rotation steps, each row followed by its count of steps
The counts run from 0 to 452.
7  -20  -1  15  3  4  13  1  38  -13  -4  -12  0  15  -7  23  22  -1  -13  -3  5  5  -14  7  19  -16  -18  12  -5  -7  17  53  -22  19  13  -1  -7  16  -18  28  2  2  -4  -12  2  2  -8  16  -11  3 -> 169
-33  -24  -11  -11  -11  -17  1  -4  -16  11  -21  3  7  20  19  10  11  2  -12  5  0  -5  1  8  -5  -5  -17  6  4  7  6  -22  -9  1  3  -5  -6  36  15  23  5  -11  -5  42  2  24  4  -8  -4  38 -> 355
-9  -16  -11  23  -1  -3  -12  23  -5  15  -8  8  -7  -9  8  1  -44  -20  30  -4  4  -12  -9  10  -38  18  23  20  13  -14  24  -22  2  -16  -15  -1  -25  14  2  -8  -7  -15  12  2  -4  9  5  12  -3  5 -> 275
7  11  -5  8  2  14  -3  0  7  -13  -1  -7  -9  10  5  23  -6  4  1  -4  25  -26  16  -19  5  -9  -2  0  9  9  -25  7  -17  -3  -14  -6  0  -18  0  -12  -33  5  -23  -16  -8  22  3  -40  14  -36 -> 327
-7  20  18  19  20  -5  -10  -19  15  -2  15  -16  12  29  -2  17  -3  5  14  -8  -5  15  -7  11  11  -28  -19  0  17  12  12  25  -13  -18  -13  6  -6  11  -42  -2  2  5  -13  2  7  -21  -6  29  -12  16 -> 188
-5  -2  36  -35  -21  -9  -19  10  -26  -4  -9  -7  8  -31  -21  25  -9  -1  -8  5  4  -8  -9  3  13  8  -11  -24  1  0  -20  18  14  0  6  -8  12  -9  -12  -9  -17  13  -4  5  -3  -15  8  11  29  -12 -> 429
10  -1  -10  5  23  -18  -3  -27  23  0  -7  -6  -30  -9  12  -10  7  17  -31  0  2  -2  25  -12  2  -16  -28  4  3  13  -31  -13  8  21  11  18  20  -5  12  -14  8  -5  19  -6  -6  22  10  -9  -10  -8 -> 132
8  -2  3  -9  7  -14  13  10  -7  -1  19  -7  23  -21  -4  5  -25  17  8  -8  12  -20  4  -14  10  -4  16  -11  -20  -7  5  3  9  -5  -2  -10  25  -20  -8  -41  -23  14  -9  -26  -12  -3  17  -31  33  -14 -> 312
8  -16  11  1  -20  -13  16  -13  -1  -15  16  -9  -1  29  27  -18  -1  -14  -8  3  30  2  -29  -3  -8  -4  -7  3  -1  7  19  8  0  17  -18  -22  -17  20  15  24  5  -2  -14  7  7  14  -13  -32  10  23 -> 359
-11  -18  15  -1  11  -28  5  -7  -20  3  27  -1  -2  34  -1  8  -13  -13  -3  -21  7  -14  -3  0  -22  0  -20  8  -9  -6  22  0  -7  8  4  12  14  45  -17  2  18  0  5  36  9  2  -2  -5  -16  12 -> 372
-9  -9  -17  -34  5  -5  0  12  14  6  -2  11  5  -19  -10  -5  -14  33  -11  5  13  -2  41  -26  -7  -9  -2  -4  5  10  -12  -19  -12  7  0  -19  29  -28  9  -24  -11  16  -8  4  3  -3  2  -16  16  -1 -> 331
-5  -13  -12  -27  9  -7  15  16  6  9  -34  13  13  -25  -12  -1  -10  17  -22  11  -5  9  -4  23  1  -7  21  8  -1  -14  0  -20  -11  -24  -18  10  17  3  23  -1  -31  8  -12  0  -6  22  25  -17  19  8 -> 99
20  -17  8  0  0  15  2  -4  25  -17  -12  36  -10  -20  4  -25  3  3  -25  -32  7  -3  -15  -4  3  -7  -19  -2  5  12  -7  6  26  5  7  8  2  -7  7  -1  -23  -24  24  -7  5  14  -12  20  4  -27 -> 249
-2  39  6  -1  13  -15  -18  -12  -9  4  0  11  -5  -35  -24  -12  -14  0  -1  16  11  6  15  10  -8  4  0  -19  14  2  -26  -10  -12  -2  3  13  2  -35  18  -21  -16  17  -7  2  34  -14  -1  0  2  3 -> 212
30  8  -5  -7  5  14  1  6  29  -20  16  -4  3  7  2  -5  33  -18  -4  -9  1  3  -13  -11  20  12  5  0  -17  12  25  15  6  10  23  -3  -6  8  2  12  1  1  29  -33  -30  -13  3  23  22  -16 -> 50
27  16  -11  16  -4  -5  6  -2  26  11  -18  -14  -15  0  -3  -4  16  -17  -1  18  -17  24  19  12  19  -28  13  24  -8  -7  -6  24  -21  7  18  12  -8  0  -17  6  11  -13  3  -21  2  3  3  17  -15  -19 -> 400
2  11  0  -20  22  -36  18  3  10  -6  -1  17  8  22  -5  0  -16  20  -30  -14  21  5  6  0  -11  -21  -14  4  -1  14  -1  -6  -5  3  -9  18  37  18  18  -17  -14  17  4  -9  -6  21  31  -3  11  1 -> 116
-14  0  28  -22  -15  -5  -27  5  -32  -8  -18  -8  3  -37  -19  34  -8  6  0  10  3  -21  -8  5  3  3  -19  -25  3  4  -31  18  8  -1  6  2  2  -11  -6  -3  -18  2  -6  8  1  1  10  18  18  -4 -> 428
-1  0  -8  -38  8  12  -2  9  -21  5  9  -19  10  -3  -9  5  25  31  4  2  -29  6  30  -12  21  -5  8  -9  -21  3  -17  -19  6  -18  4  -2  28  -5  -20  -18  12  4  -5  2  -28  4  15  -14  11  1 -> 317
-11  -10  -1  25  15  14  -3  4  -2  -16  37  7  29  4  0  18  3  3  12  -34  4  -30  -5  -16  0  36  -10  -7  -12  -13  17  16  15  2  14  3  -1  -7  -11  -4  -6  7  23  -8  -4  -15  -13  16  4  -6 -> 56
3  20  16  9  -39  13  -2  -5  -16  -21  2  14  1  2  28  -11  10  -14  2  -13  10  -10  -29  10  3  -28  -4  -14  -2  20  9  -21  19  6  20  -19  -28  5  9  3  -4  -27  19  -4  -3  16  -14  1  -9  -1 -> 242
-7  5  -8  10  -12  15  2  -20  9  -15  -3  -22  -15  4  13  2  12  14  -28  20  16  -9  -2  -11  6  4  -9  -4  21  4  -23  -7  -13  9  -6  -22  -19  -11  25  17  -9  12  -27  4  -4  17  -15  -44  7  14 -> 343
1  -7  19  -38  -23  -10  -6  12  -4  -1  -13  19  10  -28  -15  -1  -8  2  18  -16  7  40  -5  1  10  -26  0  -10  -9  15  13  20  16  -2  8  -14  6  4  -19  -6  -32  -20  -5  -15  -6  7  0  22  22  -5 -> 432
-5  -27  3  4  -20  17  1  9  -12  11  -12  26  -8  8  19  1  -7  -16  6  -32  -14  -12  -15  14  -7  23  -2  0  8  -17  4  -20  32  -10  3  -10  -13  15  -4  -4  -17  -45  12  15  -2  7  -9  -1  -4  -23 -> 256
-23  -25  5  4  18  -32  16  -18  9  16  16  3  3  5  -2  -4  -17  8  -30  -19  -5  -3  1  14  -8  2  -30  4  1  -13  14  -12  -1  11  9  16  17  30  -4  -11  13  7  10  27  15  -8  -4  2  -16  32 -> 370
21  -14  -12  10  26  20  -5  5  46  0  0  16  -18  4  4  -19  -12  6  -8  -21  3  15  -3  -14  -30  2  -2  20  21  7  18  -2  2  -1  -10  -8  -2  -4  1  2  4  -5  24  -13  -1  -13  -12  40  -13  -10 -> 267
12  8  6  -12  10  14  7  22  2  -19  3  -1  -2  3  -25  15  -19  12  -23  7  19  -18  -5  -6  -19  0  10  5  11  -5  0  -1  -35  -23  -27  0  20  -8  11  5  -23  33  -19  -4  -12  15  13  -17  19  -9 -> 96
13  -16  -10  -11  7  37  -1  -7  17  10  6  -24  1  -28  10  -9  18  15  -1  -7  -27  11  -2  3  35  -8  14  -1  -2  5  12  -13  11  -22  23  -4  -1  -10  -17  -2  3  -12  22  -6  -28  -15  -14  7  15  1 -> 67
-7  2  28  11  8  -22  -9  -22  4  5  18  -12  0  -23  -19  3  -34  0  4  2  10  0  -15  14  8  9  -4  -6  9  -7  -3  18  6  -8  -16  -1  0  -17  -21  -25  -23  10  -29  3  22  -29  -7  -11  11  -6 -> 193
1  8  19  -1  -20  -6  -1  8  -19  8  -12  28  -11  32  5  10  -10  -3  9  -26  -11  32  -6  18  -12  -34  -8  -5  10  9  6  -9  12  -23  2  -11  2  22  -19  -17  5  -28  -7  17  10  0  13  11  -24  1 -> 5
3  49  13  15  -24  4  3  -12  -16  -12  1  2  -1  7  11  6  25  -14  -6  9  -1  8  -16  15  24  6  -2  -27  10  3  -23  -14  -1  -5  24  -7  -28  -21  28  5  0  7  -4  -7  10  -12  -3  -16  -1  8 -> 225
-4  11  3  42  -14  -9  -1  10  0  -10  6  5  6  -1  -21  30  -2  -9  13  -1  -2  -5  9  9  -1  5  4  17  -9  -29  -5  42  -18  17  2  9  -3  -11  -10  3  -9  -6  -15  -9  26  6  -10  4  -30  -17 -> 406
-6  -19  15  6  0  -19  7  -6  -28  6  16  -4  -4  33  11  5  -12  -24  1  -13  3  -18  -5  5  -9  -1  -13  11  -12  -8  18  0  4  5  -6  16  5  49  -17  9  18  -18  -4  33  6  15  6  -9  -7  1 -> 373
-11  25  4  10  1  -11  15  -11  1  -11  6  -10  30  39  38  -5  -4  16  -3  7  11  13  -15  9  -9  -10  -3  -2  15  9  -3  -19  3  -9  -30  -18  -8  -4  21  -4  -1  25  -12  -13  -5  4  15  -13  6  36 -> 108
-3  43  5  12  -24  16  -8  0  -36  -20  7  13  1  7  -3  -2  37  -14  13  7  -4  19  -1  10  8  11  2  -11  -10  1  -14  -1  -6  -8  17  6  -29  -5  15  24  -3  -17  -15  4  10  25  -19  -15  -20  -1 -> 223
-2  -1  5  -6  11  -14  6  6  -14  -1  17  -13  28  -20  0  12  -14  17  3  0  5  -31  4  -11  13  15  10  -14  -15  -13  -15  2  14  -10  -6  1  20  -23  -4  -37  -18  20  -6  -16  -12  -5  25  -31  29  -13 -> 311
-3  -10  -16  -6  4  -4  -5  -1  14  14  -27  4  -7  -24  3  6  -12  19  -10  10  17  -17  26  -10  17  -15  1  -5  12  9  -25  -15  -4  -3  -2  -5  11  -28  11  -21  -32  -3  -14  -5  2  20  11  -36  18  -17 -> 329
-14  -2  18  23  14  -4  -22  -29  -10  3  -2  -15  11  -8  -4  23  -10  -6  10  -1  -7  -16  -12  14  17  12  -15  0  13  -11  -23  34  7  -15  -28  23  -15  1  -28  -5  -18  1  -31  13  26  -10  -3  3  0  -6 -> 191
-10  -16  -17  -27  -16  13  9  8  -6  9  -14  6  -19  4  -13  14  27  22  -10  2  -13  16  33  -5  14  -3  -1  6  -3  -2  -8  -19  -19  -9  11  -15  9  10  0  12  -13  -21  -24  14  -11  33  -2  -39  3  -9 -> 335
-19  -24  17  11  -4  -15  -4  7  2  3  12  -14  30  2  -5  30  -16  -1  6  -2  16  -29  -14  -2  -12  13  -9  1  1  -15  15  41  -9  15  -12  -6  -3  4  -21  -1  -4  14  -9  22  30  -26  -5  16  -2  17 -> 174
9  10  7  4  14  -7  3  -19  -7  -28  1  -12  -2  -15  7  -10  3  22  -33  9  8  -12  -13  -6  -8  4  -12  -2  0  -5  -30  1  8  -4  -28  18  7  -8  24  7  -18  17  -14  -19  -7  43  10  -25  6  7 -> 112
-6  30  -4  -22  -13  -14  6  14  -14  19  -6  33  16  4  -15  -5  15  -6  8  4  -9  46  22  24  15  4  7  -13  1  2  -4  -28  -10  -9  22  -4  3  -9  16  -3  5  3  -2  15  19  -21  8  6  -4  14 -> 219
-8  -21  -19  -23  10  -3  -6  8  16  -5  -29  19  -6  -11  1  1  5  10  -29  15  28  -14  16  -15  -12  -6  -12  1  16  12  -16  9  -17  16  -14  13  9  -1  29  22  -18  11  -6  19  17  35  6  0  10  6 -> 348
-5  -18  -9  0  2  13  -25  15  -20  6  0  -26  -17  -33  -5  -13  -22  -7  16  19  -13  -13  -13  6  -38  35  21  13  2  -26  11  -26  5  -12  -12  -10  -18  0  8  11  10  -2  16  10  -15  1  0  7  -2  14 -> 277
-19  -7  11  -38  -12  7  -20  -2  -18  3  -12  12  6  -30  -7  -8  17  20  13  -8  -20  40  7  7  11  -17  -13  -18  -7  19  0  -1  13  -10  15  -10  -2  7  -17  1  -9  -21  -2  3  -1  10  -7  31  -1  24 -> 434
20  2  3  -10  -13  -8  -9  -2  -16  19  6  -31  -10  -22  -6  -28  -1  -16  10  36  -10  8  15  -7  -11  -10  24  16  -19  -19  -13  0  -6  21  -1  8  -4  -19  -13  -1  45  3  -4  11  19  -23  -7  4  -12  -1 -> 396
-6  -23  24  -18  -15  -21  -10  -7  -1  16  -6  -40  -1  -34  -7  7  -25  -4  -9  20  -1  -12  -22  18  16  -24  2  -8  -1  -3  15  4  -5  -3  8  -4  0  14  -24  -6  4  1  -1  16  -6  -21  5  8  15  24 -> 179
-2  12  27  2  8  -23  -22  -15  -3  3  11  -9  -12  -28  -29  -1  -47  -1  16  -3  19  2  1  15  -9  -30  -4  1  -3  9  18  7  -14  -14  -11  9  8  2  -27  -26  -27  0  -19  1  14  -5  -5  -5  8  -2 -> 195
8  19  4  4  -22  -15  -12  -2  2  1  -8  -10  -24  -15  -3  -28  7  -22  4  20  2  22  -10  8  -18  13  3  -10  5  -6  -2  -28  25  8  1  -23  -35  -19  26  -15  14  -8  13  -21  -3  -15  -2  7  -2  14 -> 28
10  0  -12  -18  0  14  19  9  -6  4  18  -3  20  35  10  6  26  18  15  -8  -14  19  27  -12  24  -9  17  0  -17  8  2  3  2  -16  -4  -27  13  -2  -25  -12  4  -2  -18  -16  -22  -3  8  -27  14  -13 -> 319
13  -25  15  -26  -2  3  -8  -6  -1  1  -5  -19  9  -8  -4  -17  15  -4  18  10  -7  20  -5  1  14  -19  3  11  -20  0  15  43  8  -1  -21  8  -1  18  -36  20  2  -13  -21  10  6  4  -3  20  8  6 -> 183
